Rotation paths and how fast each direction turns (degrees per step):
Each turn is a multiple of 5 degrees from 10 to 175, or 0.
Each row of a path follows its step; steps can be skipped.
path 1
step 0: [ 12 -22   0 -18  -6  11  -7  49 -13   9   7  41  15  10 -29 -24 -12   7
   9 -22   3 -22  -6  15  -2  37 -15 -17  11  12   6  29  -6   8 -46 -20
  -3  -3 -23  -4 -12  13  -8  15]
step 2: [-10 -43  11   5   0  13  17  13  10  -3 -33  21 -18   1 -13  -4  -8  12
  15   1  32 -28 -32  33   6  27  -4   8  37 -15   6  37  13   4   1  -7
  24   5   5 -26 -21  23  -2  -2]
step 6: [ 15   4  -6   4 -22  -8   2   9   0   9 -15  33  18  -4   5  19  -7 -16
  -3 -33 -28 -41   7  13  -9   2  -8   7   4   0 -50  23  35  -6 -48 -10
 -11  -3  -9   8 -18  22  12  16]
step 12: [  8  -5  22   3 -26   8 -11  15 -11  -2 -30   7  -6 -24  16 -10  14 -40
  13 -12  10 -32   9  33   8  -5   9  -3  52  21 -13  -2  23  17 -31  12
 -16   4   1 -34  -7  22  12  -7]
step 13: [ -5 -14   8  -7   2  29  -4  53  -8  -4   2  14 -15   7   4 -20  21  24
  -5  -8  11 -25   7  15  -8  27  19 -37  -9  -8 -41   5  25 -10  21 -13
   0  21   8  -2  20  41  -6  15]
step 15: [ -6 -31  21  -4   5 -19  11  34 -40  10   2  24 -27  -8  14 -36   9  -5
  16 -24  13 -17  -8  50 -20  -4  -8 -22   7  -1  -4 -16  -5 -10  -8 -19
  15 -24   9 -31  12   8  10   8]
step 21: [  8 -37 -31   9   0   0  -3  56 -13 -11   6  28 -16   6  14   1  16   2
   4 -41 -10 -20 -22   6 -18  17 -33  10  -4  -2 -11  20  -1   6 -16 -16
   3 -16 -18  -7  11  21 -35   5]
step 23: [  3 -38  -3 -29  -4  25  22  17  17  -6 -25   6  18  21  -8 -15 -21   0
  13 -21  -5 -26 -29  43  -9  30 -18  -5  27   2 -26  -1  19   1 -12  -2
  29  -6  14 -12  16  13  -8  18]
step 25: [ 10 -16  20  23 -43   3  34   5  14  15 -10  46   0  14  20   9 -11  19
  -2  -9  25 -44 -17  37 -19   4  11   6   8   2  -8 -23   1 -14   6  11
   7   7   5 -29 -14  18  21  -1]
Speeds:
[ -1   8   2   5  -6   2   8  -2   4  -4  -3  10   2  -6 -12   0  -9   4
  10   7  10   2   0  -2   5   6  -1   3  -4   7  13  -6  -7  -1   2  -7
   4  -7   0  -1  -7   3   6   3] => 45
[ -3  -5  17   1   9  -1   1  -7  -1  -3 -10   1  -2  -6  -6   5  -8  -2
   6  -1  -3   8   0  -1 -13  -2  -5   0  -1  -1  -4   5   4  -6  -1   0
   4   0 -11   1  12  -4   4   5] => 90
[ -9   2  -1   4   5  -3   4  -2  -7   2   6   1  -1  -4   5   3  -1   2
   7   8  -4   5  13  10   6  -5   3  -5 -10  -7 -11   1   4  -5  -4  -8
   2  -4   9   3  -2   7   9  -4] => 155
[ -4   2  -5   3 -12  -2 -10  -9   1   4   2   9   4  -1  -2   2  -1  -1
  -7  10   0  -5  -3   9 -10  -2  -1   0  -6   3  -6   1  -8   6  -2   0
 -13   6  -4   9   0  -5   8   5] => 135
[ -1  14   0   4 -11   5  10   3   7   7  -6  -5  -1   5  -1  10   7  -4
   0   2  -7  -6   4   0  -1  -7  -4  -5  -5   5  -2  -5   4   6   1   7
  10   0  -4  -6  10   3   2   3] => 20
[ -4   1 -13  -7   2   9   5   3  -2  -7  -1   1  -1   7  -7  -2  -2   3
   3  -5  -3   1   7  -3  -5   3 -14 -10  -7   5  -3   3   0  -9   6  -4
 -14   2   1  -2   1   1  -8   7] => 140
